Here are some numbered points:
c(-0.1, -0.7, 0.4, 0.1, -0.9, -1.6, 0.0, -1.0, 0.4, -1.4, 0.6, -0.6, -0.3, -1.8, 0.5, -0.1, 0.3, -0.9, -0.3, 0.0, 0.9, -3.5, -1.8, -0.3) 0
c(-0.3, 1.5, -0.6, -1.6, 0.8, 1.1, 0.9, 1.9, -0.9, 1.5, -2.0, 1.4, -0.6, 1.4, -0.2, 0.3, -0.6, 1.5, 0.0, -0.4, -1.4, 3.6, 1.9, -0.1) 1
c(0.0, -0.6, 0.2, 1.2, -0.3, 2.6, 1.9, -1.3, 0.9, -0.7, 0.3, 4.1, 0.6, -1.5, 0.2, 0.4, -0.1, -0.3, 0.6, 1.3, 0.2, -0.6, -0.4, 0.4) 2
c(0.2, 0.5, 0.5, 0.0, 0.7, 1.1, 0.3, 0.6, 0.0, 0.0, -0.2, 1.0, 0.3, 1.0, -0.5, 0.8, 0.0, 0.5, -0.2, 0.3, -0.7, 0.6, 0.6, -0.1) 3
c(0.5, -0.1, 0.8, 0.9, 0.0, 1.7, -0.4, 0.4, 2.2, 0.2, 2.2, -1.1, -0.1, 0.5, -0.1, -0.2, 1.2, 1.0, 0.0, 0.6, 0.4, -1.2, 0.6, 0.0) 4
c(0.0, -1.8, 0.0, 0.4, -1.0, -1.8, -1.9, -0.8, 0.8, -0.2, 1.7, -3.8, 1.3, 1.1, 0.0, -1.0, 0.6, -0.6, 0.2, -0.6, 2.2, 0.1, -1.6, -0.5) 5
c(-0.2, -0.6, -0.1, -1.6, -0.9, -0.3, 0.1, -1.6, 2.2, -1.8, 3.2, 0.8, -0.4, -2.0, 0.8, -0.2, 0.5, -2.0, -0.3, -0.2, -1.1, -5.4, -2.0, -0.6) 6
c(0.2, -0.2, 0.0, 0.2, -0.3, 1.8, 1.9, -0.2, -1.1, -0.5, -3.3, 1.7, 0.5, -1.0, -0.9, 0.4, -0.4, 1.8, 0.1, 0.2, -0.2, 1.3, 1.2, 0.1) 7
c(0.0, -0.4, -0.4, 1.6, -0.3, 0.9, 1.0, -0.5, 1.1, 0.3, 0.0, 1.4, -0.8, -1.6, -0.3, 0.4, 0.0, -0.8, 0.4, 2.1, 0.3, -0.2, 0.4, 0.3) 8
c(-0.5, -0.9, -0.5, -1.4, -0.8, -0.9, -0.8, -0.9, -3.2, -1.6, -4.7, -2.9, -0.2, -1.5, 0.2, 0.2, -1.2, -1.7, -0.2, -1.9, -1.9, -0.4, -1.1, -0.1) 9
c(0.4, 1.5, 0.6, 0.2, 1.6, 2.9, 0.7, 0.7, -0.6, 0.6, -1.4, 1.5, 0.0, 0.9, -0.4, 0.7, -0.1, 2.0, 0.5, -0.6, -1.9, 2.0, 2.1, 0.8) 10
c(-0.1, -0.9, -0.1, -0.2, 1.1, 0.9, 1.2, 0.8, -2.1, -0.5, -4.1, -1.5, -0.6, -1.6, 0.0, 0.3, -0.3, -0.3, 1.0, -1.4, -1.9, 2.2, 0.9, 0.6) 11
c(-0.1, 2.5, 0.1, 0.3, 0.1, -0.1, -1.2, 0.9, 0.5, 2.1, 2.9, 1.2, 1.3, 3.7, 0.9, -0.2, 0.9, 1.1, -0.5, 0.3, 2.0, 3.1, 0.6, 0.0) 12
c(-0.1, -0.4, 0.0, -1.4, 0.0, -2.1, -1.6, -1.1, -0.1, -0.9, 1.0, 0.7, -0.7, -0.1, 0.1, -0.7, 0.1, -1.9, 0.2, -1.0, -0.4, -3.0, -1.0, -0.7) 13
c(-0.6, -1.4, -0.7, -1.5, 0.1, -0.6, -0.1, 0.5, -3.0, -1.4, -4.8, -2.6, -0.5, -2.5, -0.1, 0.7, -0.8, -1.9, 0.0, -1.3, -2.4, -0.8, -0.5, -0.1) 14
c(-0.4, -0.1, -0.1, -1.9, -0.1, -4.4, -1.6, 0.1, -2.6, -0.6, -1.8, 0.9, 0.3, 0.8, -0.6, 0.2, -1.2, -3.4, -0.3, -1.1, -0.9, -1.0, -0.9, -1.2) 15
c(-0.3, -0.3, -0.1, 0.3, 0.2, -0.5, -0.6, 0.0, -1.3, -0.3, -0.9, -2.2, 0.2, -0.5, 0.0, 0.3, -0.1, -0.5, 0.3, -0.4, 0.4, 0.4, -0.3, 0.7) 16
c(0.0, 0.9, 0.0, -0.3, -0.1, -0.2, -0.5, 0.2, 0.6, 0.4, 2.6, 0.6, 0.7, 1.8, 0.2, 0.1, 0.4, 0.0, 0.3, -0.1, 0.6, 1.6, -0.1, 0.2) 17
c(0.2, 0.3, 0.2, 0.3, 0.3, -0.5, 0.5, -0.4, 0.7, 0.0, 1.5, -0.7, 0.8, -0.3, 0.5, -0.9, 0.7, 0.3, -0.1, 0.0, 1.1, -1.1, -0.8, 0.3) 18
c(-0.1, 1.7, -0.3, -1.1, -0.2, -2.1, -0.7, 1.5, -0.8, 1.5, -0.2, 2.3, -0.1, 2.2, -0.4, 0.2, -0.2, 0.3, -0.6, 0.1, 0.6, 1.7, 1.1, -0.6) 19
c(0.1, 2.0, -0.5, -0.7, 0.1, -0.2, -0.2, 1.1, -0.9, 1.9, -1.4, 1.0, -0.7, 2.4, 0.1, -0.5, -0.2, 1.1, -0.1, -0.3, -0.4, 4.6, 2.3, -0.2) 20
c(1.1, -0.4, 0.3, 1.0, -0.1, -0.8, -0.1, -0.6, 1.9, 0.3, 1.6, -0.8, 0.0, 0.8, -0.1, -0.7, 1.0, -0.3, 0.1, 0.5, 1.2, 0.9, 0.1, -0.6) 21
c(0.2, -0.9, 0.3, 1.2, 0.0, 0.7, 1.0, -0.3, 0.3, -0.1, -0.7, -0.3, 0.1, -0.7, -0.2, -0.4, 0.1, 2.5, -0.1, 0.2, 1.3, 0.4, 0.1, 0.2) 22
c(-0.4, -0.5, -1.1, -0.6, -0.3, -1.8, -0.2, 0.4, -1.1, 0.2, -2.5, -2.0, -0.9, -0.3, 0.5, -0.4, -0.1, -0.5, -0.2, -0.5, 0.2, 0.5, -0.1, -0.5) 23
c(-0.2, 0.7, -0.4, -1.4, -0.4, -2.1, -0.5, 0.8, -1.2, 0.3, 0.0, 1.7, 0.2, 1.9, 0.4, 0.2, -0.4, -0.9, -1.1, 0.4, -0.1, 2.0, -0.5, -0.9) 24
c(0.0, 0.7, 0.5, -0.9, 0.8, 2.5, 0.2, 1.0, 0.2, 1.0, -0.2, -0.2, 0.8, 1.3, -0.4, -0.5, 0.0, 3.1, 0.2, -1.4, -0.7, 2.1, 1.5, 0.4) 25
c(-0.8, -0.5, -0.4, -0.8, 0.1, 2.2, 0.2, 0.1, 1.5, -0.2, 2.6, -0.5, -1.1, -1.0, 0.2, -0.3, -0.2, 0.8, -0.4, 0.3, -1.2, -3.6, 0.2, 0.2) 26
c(0.1, 1.8, 0.9, 1.2, 0.9, 3.8, -0.2, 0.8, 2.5, 1.1, 4.9, 2.4, 0.2, 1.2, 0.1, 0.5, 0.4, 3.5, 0.1, 1.3, 0.2, 0.1, 1.9, 1.5) 27
c(0.3, -0.2, -0.1, -0.8, 0.3, -0.8, -0.1, 0.7, -2.2, 0.4, -5.3, -1.5, 0.0, 0.5, -0.1, -0.8, -0.6, 0.1, -0.1, -1.6, -1.5, 3.0, 0.8, -0.9) 28
c(0.0, -2.4, -0.2, -0.6, -1.4, -1.7, -1.1, -0.6, 1.1, -0.2, 0.4, -3.9, 1.3, 1.0, -0.1, -1.0, 0.6, -1.5, -0.1, -0.3, 2.0, 0.6, -1.8, -1.5) 29
c(-0.3, -0.2, -0.1, 0.1, 0.0, 1.0, -0.4, -0.4, -0.4, 0.2, -1.1, -1.7, -0.5, -1.7, 0.3, -0.4, -0.2, -0.4, 0.9, -0.8, -0.4, -0.1, -0.2, 0.6) 30
c(0.2, -1.6, -0.1, -0.3, -0.5, -1.0, 1.0, -0.4, -0.1, -1.7, -1.7, -2.5, 0.2, -1.4, -0.1, 0.4, -0.3, -1.3, -0.1, 0.0, -1.0, -0.2, -1.2, -0.4) 31
c(-0.3, 0.4, -0.1, -0.4, 0.5, 0.8, -0.3, 0.3, -1.5, -0.5, -0.1, -2.3, -0.2, -0.9, 0.4, 0.7, -0.4, -1.0, 0.1, -1.0, -1.3, -0.1, -0.3, 1.0) 32
c(0.1, 0.5, 0.3, 0.3, -0.4, -0.8, 0.8, -0.5, 1.5, -0.2, 1.9, 0.2, -0.2, -0.4, 0.5, 0.5, 0.8, 0.3, 0.0, 0.1, 0.0, 0.0, -0.2, 0.1) 33
c(-0.1, 0.8, 0.6, -0.7, 0.6, -1.1, -0.8, 0.7, 0.6, 0.7, 1.9, -0.1, 0.6, 1.9, 0.1, -0.2, 0.4, -1.3, 0.1, -0.5, 0.2, -0.4, 0.0, -0.6) 34
c(-0.8, -0.3, -0.4, -1.8, -0.5, -1.9, -0.9, -0.9, -0.3, -1.0, 1.9, 0.2, 0.0, -0.8, 0.1, -0.1, -0.6, -2.8, -0.1, -0.6, -1.3, -2.8, -1.6, 0.1) 35
c(-0.1, 1.5, -0.2, -0.4, 1.3, 0.8, 0.4, 2.0, -1.0, 1.1, -1.1, -1.5, -0.1, 1.1, 0.0, 0.3, -0.1, 0.3, 0.7, -0.8, -1.1, 2.9, 1.8, 0.6) 36
c(0.5, -1.2, -0.2, 1.0, -0.7, 1.5, -1.6, -2.0, 0.6, -1.2, 1.3, -3.2, -0.8, -2.7, -0.1, -0.2, 0.2, 0.7, 0.1, -0.7, 0.1, -3.4, -0.9, 1.1) 37
c(-0.4, 1.9, 0.1, -1.8, 0.2, 2.0, -0.9, 0.7, -0.6, 1.5, 0.0, -0.5, 0.7, 1.7, 0.1, 0.1, -0.6, 1.8, -0.4, -1.8, -1.6, 2.2, 1.2, 0.1) 38
c(0.3, 0.7, 0.8, -0.1, 0.5, 0.6, 0.8, -0.1, -0.4, -0.2, -0.6, 4.1, 0.6, 1.0, 0.0, -0.2, 0.1, 0.1, 0.6, 0.3, -0.1, 1.4, 0.3, -0.1) 39
c(0.4, 0.9, 0.2, 0.8, 1.1, 2.5, 2.0, 1.8, 0.0, 0.8, -1.8, 0.9, -0.2, -0.5, -0.2, 0.7, -0.1, 2.8, 0.0, 0.5, -1.2, 2.9, 2.2, 0.9) 40
c(-0.1, 0.3, -0.1, 0.4, 0.5, 0.8, 0.5, 0.6, -0.2, 0.2, 0.1, 0.8, 0.4, -0.4, 0.2, 0.5, 0.5, 1.0, 0.2, 0.2, 0.6, 0.7, 0.0, 0.7) 41
c(-0.7, 1.8, -0.2, -0.3, 0.5, -0.1, -0.4, 2.0, 1.3, 2.3, 3.2, 1.9, 1.6, 3.9, 0.4, -0.3, 0.7, 0.6, -0.2, 1.0, 1.8, 2.7, 0.6, -0.4) 42
c(-0.2, -1.3, -0.3, -2.4, -0.7, 0.3, 0.3, -0.2, -1.4, -2.1, -2.9, -1.5, 0.3, -1.7, 0.3, -0.5, 0.1, -0.2, -0.2, -1.7, -1.6, -2.1, -1.7, -0.6) 43
c(-0.4, -0.6, 0.5, -0.6, 0.7, 0.9, -0.8, 0.5, 1.9, 0.0, 3.4, -1.0, 1.1, 1.8, 0.4, 0.0, 0.4, -0.3, 0.3, -0.4, -0.3, -0.8, -0.6, -0.5) 44
c(0.1, -1.7, 0.2, 1.0, 0.1, 3.6, 1.6, -1.2, 0.2, -1.8, -0.3, 1.7, -0.3, -3.9, -0.2, 0.2, 0.0, 0.4, 0.5, 0.3, -0.4, -4.5, -0.5, 0.9) 45
c(0.6, -2.1, -0.1, 2.5, -0.3, 1.7, 2.0, -2.0, -1.1, -2.1, -3.2, 0.1, -0.4, -3.7, -0.4, 0.2, -0.2, 0.9, 0.0, 1.0, 0.5, -1.9, -1.0, 0.8) 46
c(-0.4, 0.1, -0.2, -1.1, -0.5, -2.3, 0.1, -0.3, 0.2, -0.6, 0.9, -0.1, -0.7, -0.9, 0.3, 0.3, -0.1, -2.6, -0.6, -0.2, -1.1, -2.4, -1.0, -0.3) 47
c(-0.3, -0.2, -0.1, -1.4, 0.0, 0.5, -0.8, 0.4, -0.8, -0.2, -0.7, -2.0, -0.3, 0.1, 0.1, 0.4, -0.1, 0.4, -0.3, -0.9, -0.8, -0.4, 0.0, -0.3) 48
c(-0.5, 1.9, 0.2, 0.9, 0.3, 1.9, 1.6, 1.3, 1.5, 1.7, 2.7, 3.8, -0.5, 1.6, -0.1, 0.8, 0.4, 2.6, -0.5, 1.9, 1.1, 1.0, 1.8, 0.4) 49
c(-0.3, -0.1, -0.1, -2.1, -0.5, -2.4, -1.3, -0.6, -0.7, -1.1, 1.2, 0.8, 0.0, 0.3, -0.3, 0.0, -0.4, -2.8, -0.5, -0.6, -0.9, -2.8, -1.8, -0.6) 50
c(0.1, -0.9, -0.3, 0.8, -0.1, -0.7, -0.6, -0.7, -0.1, 0.2, -0.6, -1.5, 0.0, -0.6, -0.4, 0.1, -0.3, -1.2, 0.2, -0.1, 0.4, -0.1, -0.3, 0.0) 51
c(0.2, -1.8, -0.2, 0.4, -0.9, 1.0, -0.9, -1.9, 0.4, -1.5, 0.5, -3.7, 0.3, -2.3, 0.0, -0.4, 0.2, 0.4, -0.2, -0.9, 0.4, -3.1, -1.8, 0.5) 52
New points follow, each followed by the numbers of its five nearest points above by angle, seen from the average point of the numbered points, nearest first.
c(0.5, 0.9, -0.1, -0.3, 0.2, -0.9, -0.1, 1.3, -0.3, 1.4, -1.5, 0.1, 0.1, 2.3, -0.8, -0.5, 0.0, 1.4, -0.4, -0.1, 0.2, 4.1, 1.4, -0.5) 20 1 19 36 12
c(-0.1, -0.6, -0.7, -0.6, -0.3, 0.8, 0.2, 0.2, -0.2, -0.1, -0.4, -2.4, -0.2, -0.7, 0.2, 0.0, 0.1, 1.8, -0.7, -0.8, 0.0, 0.2, -0.5, 0.1) 48 52 22 37 30
c(0.4, -0.7, 0.3, 0.5, 0.5, 1.1, 0.0, -0.1, -0.2, -0.1, -1.9, 0.1, 0.6, -0.1, -0.9, 0.4, -0.4, 0.6, 0.3, 0.0, -0.2, -0.4, 0.2, -0.3) 7 46 22 11 10
c(-0.1, -1.4, 0.2, 0.6, -0.1, -0.9, 0.4, -0.9, 0.1, -0.8, -1.1, -0.5, -0.2, -1.3, 0.1, 0.0, 0.2, -1.4, 0.2, 0.2, 0.7, -1.4, -1.4, -0.4) 0 31 51 46 52
c(-0.3, 0.3, -0.2, -1.0, -0.3, 0.9, 0.0, 0.3, 0.3, -0.2, 0.7, 1.2, -0.1, -0.5, -0.2, 0.3, -0.3, 1.0, -0.5, 0.4, -0.8, -1.9, 0.5, 0.0) 26 45 6 27 49
c(0.7, -0.1, -0.3, 1.1, 0.4, 1.2, 0.8, 0.0, 1.0, 0.1, 0.1, 2.0, -0.6, 0.3, -0.1, -0.1, 0.4, 0.8, 0.4, 1.2, -0.2, 0.7, 0.9, -0.1) 49 8 2 39 3
c(0.3, -1.5, -0.7, 1.6, -1.2, 1.2, 1.4, -1.9, -1.1, -1.3, -3.1, 0.8, -2.0, -3.6, -0.3, -0.5, -0.6, 1.5, -0.2, 0.5, 0.4, -1.7, -0.1, 0.8) 46 45 7 22 8
c(0.3, -0.7, -0.1, -1.1, -1.0, -1.1, -0.2, -1.3, 2.6, -1.6, 3.6, 2.1, -1.2, -1.1, 0.2, -0.2, 0.9, -1.7, -0.6, 1.0, -0.4, -6.0, -1.4, -1.3) 6 0 13 47 35
c(0.4, -1.3, -0.3, 1.0, -0.3, 3.3, 1.5, -1.2, 0.0, -1.7, -1.3, 1.1, 0.0, -3.4, 0.4, -1.0, 0.5, 2.3, 0.2, -0.1, 0.1, -3.4, -0.7, 1.2) 45 46 2 37 22
c(-0.2, 0.7, 0.0, 0.2, 0.0, 0.6, -0.2, 0.3, 1.2, 0.3, 3.2, -1.7, -0.4, -1.3, 0.7, -0.3, 0.8, 1.2, -0.6, -0.2, 0.0, -2.3, 0.1, 1.2) 26 4 18 37 33
c(-0.2, 0.5, -0.5, -0.6, 0.0, 0.1, -0.4, 0.4, -0.2, 0.6, -0.7, -1.7, -1.3, -0.1, 0.0, 0.0, 0.3, 1.7, -0.5, -1.0, -0.4, -0.3, 0.9, 0.1) 48 38 23 25 36
c(0.3, 0.2, 0.3, -0.8, 0.6, -1.6, -1.0, 0.5, 1.5, 0.8, 1.6, 1.9, 0.5, 2.2, -0.4, -0.4, 0.4, -1.1, -0.3, 0.0, -0.7, -0.7, 0.3, -1.3) 34 42 17 19 44
c(-0.3, 0.3, -0.2, 0.2, -0.7, -0.4, 0.4, -0.5, 1.8, 0.2, 3.1, 1.7, -0.2, -0.2, 0.4, 0.8, 0.2, 0.8, -0.6, 1.1, 1.0, -1.1, -0.6, -0.2) 33 49 27 18 6
c(0.6, -1.6, 0.3, 0.7, 0.7, 0.6, -0.5, 0.4, 0.1, 0.2, -1.3, -2.6, 0.2, 0.9, -0.1, -0.3, 0.1, 0.0, 0.7, -0.9, 0.1, 1.6, 0.7, -0.6) 28 16 36 11 29
c(-0.4, -0.5, -0.1, 0.1, 0.1, -1.8, -0.2, -0.2, -1.5, -0.5, -1.9, 2.0, 0.7, 0.4, -0.3, -0.5, -0.4, -1.8, 0.2, 0.5, 0.5, -1.7, -0.4, -0.5) 15 50 13 47 35
c(0.2, -1.4, 0.5, 0.3, 0.0, -0.8, -0.1, -0.6, 0.1, -1.0, -1.1, -1.5, -0.8, -1.0, -0.4, 0.1, -0.1, -2.0, 0.9, -0.8, -1.1, -1.4, 0.1, -0.3) 31 51 14 9 47
c(0.4, 0.3, 0.8, 0.3, 1.7, 0.9, -0.1, 0.8, 1.1, 0.2, 1.7, 0.2, 0.6, 0.5, 0.2, -0.7, 1.0, -1.0, 0.8, -0.2, -0.5, -1.1, 0.2, 0.3) 44 4 34 27 18
c(0.2, -1.5, 0.3, 0.6, -1.1, -1.6, 0.5, -1.9, 1.1, -2.0, 0.6, -1.0, 0.0, -1.8, 0.1, -0.2, 0.8, -1.5, -0.1, 0.6, 0.8, -3.6, -2.1, -0.2) 0 6 52 47 37
c(0.4, 1.2, 0.4, -0.1, 0.6, 0.0, -0.2, 0.7, -0.4, 1.3, -0.4, -0.9, 1.6, 1.9, 0.0, -0.2, 0.2, 1.6, 0.2, -1.1, 0.2, 3.7, 1.3, 0.0) 20 36 25 38 12
c(0.3, -0.2, 0.4, -1.4, 0.6, -0.1, 0.1, 1.0, -2.2, -0.2, -4.4, -0.5, 0.6, 1.0, -0.2, -0.1, -0.8, -0.2, 0.1, -1.8, -1.9, 2.7, 0.8, -0.9) 28 11 1 36 9
c(-0.6, 0.6, 0.0, -0.4, -0.3, -1.6, 0.1, 0.0, 0.3, -0.1, 1.4, -0.2, -1.1, 0.2, 0.3, 0.5, -0.2, -2.4, -0.2, 1.0, -0.1, -1.2, -0.3, -0.6) 47 35 50 13 6
c(0.2, -0.5, 0.2, -0.3, -0.1, -2.8, 0.0, -0.6, -1.5, -1.3, -2.1, -0.6, 0.7, -1.6, -0.4, 1.2, -1.2, -2.7, -0.4, -0.2, -1.2, -1.3, -1.2, -0.1) 15 31 9 14 47
c(-0.3, 0.5, -1.1, -1.1, -0.8, -3.5, -1.1, -0.4, -2.2, -0.4, -2.8, 0.1, -1.5, -0.1, 0.0, -0.2, -0.7, -3.0, -0.3, -0.3, -1.3, -1.2, 0.1, -0.9) 15 23 9 14 47
c(-0.2, 0.6, -0.4, 0.0, -0.1, 0.3, 0.7, 0.4, 0.1, 0.0, 1.5, 1.3, -0.3, -0.2, 0.0, 0.7, -0.5, 1.0, -0.7, 1.0, 0.2, 0.5, -0.1, 0.4) 49 27 41 33 42
c(0.3, -0.7, 0.1, 1.1, 0.3, 2.8, 1.5, 0.1, 0.6, -1.1, -0.7, -1.8, -1.2, -2.8, -0.1, 0.4, 0.1, 1.5, 0.0, 0.7, -1.3, -1.9, 0.3, 0.9) 45 46 37 26 52
c(-0.2, 0.0, -0.5, -0.8, -1.4, -1.1, 0.0, -1.8, 2.2, -1.4, 4.3, 1.3, -1.4, -2.0, 0.6, 0.2, -0.1, -2.2, -0.7, 0.9, -1.4, -5.9, -1.3, -0.1) 6 35 47 0 13
c(0.3, -0.3, 0.4, 1.2, 0.3, 0.9, 1.2, -0.4, 1.9, -0.3, 0.8, -0.2, -0.2, -2.1, 0.4, 0.4, 0.5, -0.6, 0.2, 0.3, -1.0, -1.8, 0.2, 0.8) 45 8 26 6 37
c(0.7, -0.3, 0.2, 1.7, 1.1, 1.6, 0.7, 0.1, 0.6, 0.3, 0.4, 1.3, 0.5, -0.9, -0.2, -0.4, 0.5, 1.6, 0.6, 0.8, 1.5, 0.4, -0.2, 0.7) 41 22 2 27 49
c(-0.2, -0.4, -0.6, -1.0, -0.8, -0.9, -1.9, 0.0, -0.6, 0.7, -0.4, -0.5, -1.3, 1.2, 0.2, -0.6, -0.3, 0.7, -0.9, -0.8, 0.9, 0.0, 0.0, -1.1) 23 19 24 48 29
c(-0.5, -0.8, -0.3, -0.3, 0.0, 0.1, -0.6, 0.7, -0.8, 0.4, -1.2, -3.7, 0.9, 0.5, 0.2, 0.6, -0.6, 0.6, -0.1, -1.0, 0.2, 2.3, -0.2, 0.0) 16 48 28 23 36
c(-0.2, 0.4, 0.4, -0.9, 0.9, 1.7, 1.1, 1.3, 0.1, 0.7, 0.6, -0.6, 0.7, 1.4, -0.3, -0.1, -0.5, 2.0, 0.1, -0.5, -0.6, 2.4, 1.0, 0.2) 25 38 36 1 40
c(0.3, 0.6, -0.4, 0.3, -0.3, 1.3, 0.2, -0.1, -1.9, 0.2, -3.7, 2.0, -1.1, -0.7, -0.3, 0.5, -0.7, 1.1, 0.0, 0.2, -1.0, 2.0, 1.6, 0.4) 7 40 1 10 11
c(0.6, -1.1, 0.1, 1.7, -0.3, 1.6, 2.3, 0.1, -0.1, -0.7, -2.1, 0.4, -0.2, -2.9, -0.4, 0.4, 0.1, 1.1, -0.3, 1.4, 0.4, -0.6, 0.2, 0.5) 46 45 7 22 8
c(-0.7, 0.6, -0.5, -0.5, -0.2, 0.1, 0.8, 0.4, -0.5, 0.5, 0.4, 1.6, -0.8, -0.1, 0.0, 0.1, -0.4, 1.0, 0.2, 0.6, 0.5, 1.3, 0.7, 0.4) 49 41 1 20 19
c(0.0, 0.3, -0.7, 0.2, -0.1, 0.4, 0.1, 0.0, 1.1, 0.9, 1.7, 1.2, -0.4, 0.0, 0.4, 0.1, 0.0, 0.2, -0.2, 0.4, 0.1, 0.5, 0.6, 0.2) 49 27 42 17 33
c(0.6, -0.6, 0.1, 2.5, -0.6, 3.0, 1.0, -0.7, 2.5, 0.3, 2.5, -0.5, 0.4, -0.8, 0.6, -0.1, 1.0, 1.9, 0.1, 1.8, 2.2, -0.1, 0.2, 0.5) 4 27 22 8 21
c(0.1, -1.5, -0.2, 0.6, -0.3, 0.8, -0.4, -1.1, -1.8, -1.0, -2.5, 1.2, -0.3, -1.3, -0.7, 0.0, -0.9, 1.1, -0.2, -0.1, 0.3, -1.4, -0.5, 0.2) 46 45 7 43 9
c(-0.1, 1.5, -0.2, -0.5, -0.7, -0.6, -0.3, -0.2, 0.2, 0.0, 1.3, 0.1, -0.8, -0.3, 0.5, 0.4, 0.1, -0.9, -0.5, 0.6, -0.1, -1.0, -0.2, -0.1) 47 6 35 50 33
c(-0.1, -0.8, -0.6, 1.6, -1.5, -1.7, 2.1, -1.8, -0.5, -1.0, -2.6, 1.7, -0.7, -3.1, 0.2, 0.2, 0.1, -1.4, -0.4, 1.9, 1.2, -1.8, -0.9, -0.2) 46 8 0 45 2
c(0.3, 0.1, -0.1, -0.5, -0.6, 2.1, 0.0, -0.8, 1.5, -0.6, 1.9, 0.1, -1.8, -1.0, -0.1, -0.7, 0.2, 1.7, -0.7, 0.0, -1.0, -3.0, 0.2, 0.2) 26 6 37 45 4
c(0.3, -0.2, 0.7, 1.6, 0.1, -1.7, 0.6, -0.7, 0.9, -0.2, 0.7, 0.2, 0.5, -0.2, 0.4, -0.1, 0.5, -2.1, 0.7, 0.6, 0.9, 0.1, -0.4, 0.0) 21 33 18 51 8
c(-0.1, -1.2, -0.2, 1.3, 0.1, 1.0, 1.5, -0.8, -2.0, -1.0, -4.4, 0.1, -0.8, -3.3, -0.4, 0.3, -1.0, 0.0, 0.3, 0.3, -0.4, -0.5, 0.0, 1.0) 46 11 7 14 9
c(-0.3, -1.9, 0.3, 0.5, 0.4, -0.4, 0.1, 0.1, 0.0, -0.4, -0.7, 0.5, 1.3, 0.3, -0.5, -0.9, 0.4, -0.4, 0.7, 0.5, 1.5, -0.5, -1.2, -0.6) 29 5 51 0 18
c(-0.8, 1.3, -0.5, -1.6, 0.1, -1.1, -0.3, 1.3, -2.5, 1.1, -3.4, -0.1, -1.3, 0.5, -0.1, -0.1, -0.5, -0.6, -0.3, -1.0, -0.8, 1.8, 0.6, -0.3) 28 23 1 20 11
c(-0.7, -0.4, 0.3, -0.7, 0.5, -1.9, -1.0, 0.6, 0.3, 0.5, 2.5, -1.3, 1.5, 2.2, 0.3, 0.1, -0.3, -2.3, 0.3, -0.3, 0.5, 1.4, -1.3, -0.4) 34 17 5 29 44
c(0.3, -0.9, 0.4, -1.2, -0.1, -1.5, -1.6, -0.2, -0.9, -0.7, -0.9, -1.6, 1.2, 0.6, -0.3, 0.5, -0.6, -1.6, 0.1, -1.8, -0.9, 0.5, -1.2, -0.5) 15 9 29 14 16
c(-0.2, -1.3, 0.8, -0.5, 1.5, 1.4, 1.1, 1.0, -2.0, -0.6, -4.4, -0.5, 0.6, -0.6, -0.7, -0.4, -0.1, 0.2, 1.0, -1.6, -2.0, 1.6, 0.6, 0.3) 11 28 14 7 9
c(0.0, -1.5, -0.1, 1.9, -0.4, 0.6, 0.8, -1.0, -1.7, -1.2, -3.2, 0.4, -0.8, -2.6, -0.5, -0.5, -0.7, 0.8, 0.3, 0.7, 0.6, -1.8, -0.2, 0.8) 46 45 7 22 14
c(0.1, -0.3, 0.2, 1.9, -0.2, 0.2, 1.8, -1.1, -1.3, -1.5, -2.5, 1.9, -1.1, -3.3, 0.0, 0.0, -0.1, -0.6, 0.6, 0.8, 0.6, -2.6, -0.3, 1.3) 46 45 8 2 0
c(-0.6, 1.4, -0.2, -1.1, -0.1, 0.2, -1.2, 0.7, -1.4, 0.8, -1.5, -1.6, -1.8, -0.4, 0.2, 0.5, -0.5, 1.6, -0.5, -1.7, -0.5, 0.2, 0.5, 0.5) 48 38 28 36 23
c(0.7, 0.9, 0.1, -0.2, -0.3, -0.9, 0.0, -0.8, 1.8, 0.0, 2.0, 2.4, -0.6, 0.5, -0.9, 0.2, 0.1, 0.8, -0.7, 0.6, -0.8, -1.0, 0.6, -0.2) 33 49 27 6 17
c(0.8, -1.7, 0.4, 2.2, -0.6, 0.6, 1.0, -1.5, -1.7, -1.9, -4.2, 0.1, -1.0, -2.6, -1.0, 0.0, -0.3, 0.3, -0.1, 1.3, 0.9, -1.3, -0.6, 0.1) 46 7 45 31 22
c(-0.1, -0.8, -0.4, -2.0, 0.1, -1.7, -1.6, -0.5, -1.4, -0.8, -1.3, -1.8, 0.4, 0.9, -0.2, -0.5, -0.3, -2.3, 0.9, -1.8, -1.2, 0.5, -0.9, -0.8) 15 9 14 23 50
c(-0.2, 0.6, 0.4, -1.3, -0.3, 1.2, 0.3, 0.5, -0.1, -0.1, 0.6, 0.8, 0.5, -0.4, 0.1, 0.1, -0.3, 0.9, -0.6, -0.3, -0.5, -1.4, -0.1, -0.2) 26 45 27 6 49
c(0.0, 0.0, -0.1, 0.4, -0.5, -0.7, -0.5, -0.5, -0.7, 0.1, 0.2, 0.0, 0.3, 0.3, -0.2, 0.6, -0.9, -0.2, 0.0, 0.0, 0.5, 1.5, 0.0, 0.3) 24 19 17 12 20
c(0.5, -0.6, 0.1, 0.9, -0.5, -1.1, -0.7, -0.3, -0.3, 0.3, -1.5, -1.5, -0.5, -0.3, 0.0, 0.3, -0.1, -1.4, 0.0, 0.0, 1.1, 0.4, -0.3, -1.0) 51 23 16 29 31
c(0.3, 0.3, 0.2, 0.6, 0.2, 0.7, 0.3, -0.3, -1.5, 0.0, -2.7, 1.4, 0.3, 0.1, -0.7, 0.5, -0.7, 2.0, 0.0, -0.1, -0.4, 2.1, 0.9, 0.3) 7 40 10 1 28
c(-0.9, 3.0, -0.7, 0.2, -0.5, 1.2, 0.6, 0.6, 1.8, 2.4, 5.2, 5.6, 0.7, 2.8, 0.7, -0.1, 0.4, 1.8, -0.4, 2.5, 1.5, 2.3, 1.5, 0.7) 49 42 12 27 17
c(-0.6, 0.5, -0.2, -2.2, 0.8, -1.5, -2.2, 1.1, 0.7, 1.0, 3.1, -1.9, -0.1, 2.8, 0.3, -1.1, -0.1, -1.1, -0.1, -1.3, -0.5, -0.1, -0.4, -0.7) 34 44 17 5 42
